Turns, then the turns between two rows, first turn first; the first pair answered
turn Q:
[ 21   7 -28 -20 -11 -26   9  32   2   6 -29   3  17]  ->  [  6   5  18 -30   2   6  31   5 -11   2 -25  42   3]
[ 30   7 -31   4  -9  17  -9 -35 -75  17  39  22   0]  ->  [  8  19 -56   0  12 -25  25  -8 -28   4  14 -13  72]
[  9 -34 -18  10   4   2  31 -27 -43  -1 -41   7 -29]  ->  [  8 -27 -40  11   1 -24  31  -9 -23  -8 -47 -14  -8]
[  3  18 -15  52 -19 -31 -18 -23 -44   7  19 -17 -33]  ->  [-30  34  -1  38  18 -64  25 -13  -8  -3   2 -14  22]
turn Z:
[ 15  -8  16  39 -18 -23 -10  15  -3 -12 -11 -38  33]  ->  [ 34 -36 -12  33 -26  -4 -30  12 -16 -10  -3 -36  -2]
[ -4  15   7  -4   7  -3   0   8   1 -10  -4   3  15]  ->  [ -9  13   4  -1   4  -3  -6  16   0 -12   0  -8  11]
[ -1  13  90  40  -1  -3 -33  36 -11 -49  27 -24  15]  ->  [ 19  -9  53  35 -20   0 -67  46 -12 -47  27 -33  -6]
turn R:
[ 14  35  15  16 -30  13   5 -48 -59  45  -8  35 -42]  ->  [ 25 -12 -92 -11 -26  -5 -10  -6  -9  41 -24 -18 -32]
[-11  54   5  -2   6 -30  61  -3   3  15  -8  33  47]  ->  [ 25  44  10  13 -42   4   5 -21 -55  36  15  35 -26]
[ 13  30 -57  13 -37 -20  46 -76 -50  61 -27   7  10]  ->  [ 13  20 -77   3 -30 -22  39 -58 -37  56 -32  -1  17]
[-11  30  -3  12   1 -46  11  25  14  -8 -10 -36  42]  ->  [ -9  50  50  26 -14 -28  -1   7 -39   1   8  -7  11]
turn V:
[-40  20  -5  -8 -21 -45  26 -36 -15  33 -21   8 -22]  ->  [-30 -17 -22 -15 -12  -7   7 -32 -18  28  -4  18 -57]
[ -5  25  42   8  -3 -57  42   2  10 -25  -9 -24  30]  ->  [ -7 -28  24 -29  39  -5  57 -17  28 -25  -4  24 -23]
[ -4   3  32  11   5  15  -2  -7 -41   3   2  10 -10]  ->  [  5   1  23  13  -1  14  -3  -4 -45   5   4  12 -13]
Now pairs of rows:
(2 to 3 turns a pair)
[-25  21  31   0   1 -22  20  15  32  -9  -3  -9  30]  ->  [-11 -20  37 -16   5  32   3 -10  19 -17   8  30 -30]  V R
[  6  -4  62  11  28  -1  26  15  40 -25 -19  33  24]  ->  [ 26 -14  65   7  14  25  11   7   9 -20  -6  52 -19]  Q Q Q
[ 10 -58 -22 -20  16  49  -2  -2  -2  -9  12  20 -51]  ->  [ 13 -65 -35 -28  19  45  -1   9   7 -16  12  15 -35]  R Q
[  1 -14 -94 -39  24 -10  37   0  42  21 -45 -19  18]  ->  [ 23  15  -1   3 -22  43  -2 -55 -61  39 -11  34 -67]  R R
[-37 -14  61   4  48  14  34  -1  22 -25   0  47  26]  ->  [ 15 -26 -48  23  -9 -32 -33  59  25 -18  -1 -41  30]  R Q
[-35  -2 -15 -52  30  37  37 -31  13  28   5  49 -26]  ->  [ -1  36 -72  -4 -46 -28 -24  15 -16  40   2 -35   9]  Q V
[  9  31  82  31 -20   3 -40  -9 -27   1   6   9   7]  ->  [-12  -2  72 -16  34  30  14 -26  12  -8  -6  53   4]  Q Q V
[-14 -17   4 -10  11  30  11 -21 -11  -8  22  28 -13]  ->  [ -5  16 -35   4 -11 -20   8  12   2   3   7 -17  34]  Q V
[  8  38  64  33 -38  13   1 -29 -67   2   2  22 -13]  ->  [-30  14  -1 -16  30 -20  64   9  44 -28 -30   0  65]  R Q
[ 39  -3  -1  26 -22 -34 -37  45  40 -16  36 -46  33]  ->  [  4 -16  45 -23  33  36  24 -30  36  -4  32  55 -20]  V V R
[ 24  16  16   5   0  63 -25 -25 -40  39  -4  44 -54]  ->  [  0  70  -8  19   0 -36  -1  33   5  26 -31 -38  67]  V Q
[ -3  37 -50  -6 -20 -58  18  17   6  37 -25 -42  43]  ->  [-20 -26 -37 -53  50   1  50  -3  50   5 -21  17   8]  V V Q
[-27  58   0  21  37 -13  36  -9  41  35 -17   6  67]  ->  [-33  29  39   8  68  31  32 -22  43  12  -6  41  36]  V R Z
[-21  12 -27 -10  12 -17  34  23  38  10  -1 -44  46]  ->  [  9  32  11  25 -52   7 -17   2 -43  33  28 -33 -14]  R Q
[ -7  73  72  25 -26  13   0 -46 -68  14   0  50   0]  ->  [ -1  13 -83 -20  12 -43  12  30  50 -11 -29 -34  69]  R R
[ 22 -17  49  24  -3  46 -29  -5 -34 -13  28  25 -76]  ->  [-12  47  95  41  -2 -16  11   7 -21 -16  13   6   3]  V Q Q
[ 27 -43   2  10   1  57 -53  -1 -11 -14  21  12 -56]  ->  [ 35  -3  -3  41 -39   7 -70  20 -31  -4  15 -31 -16]  V Z
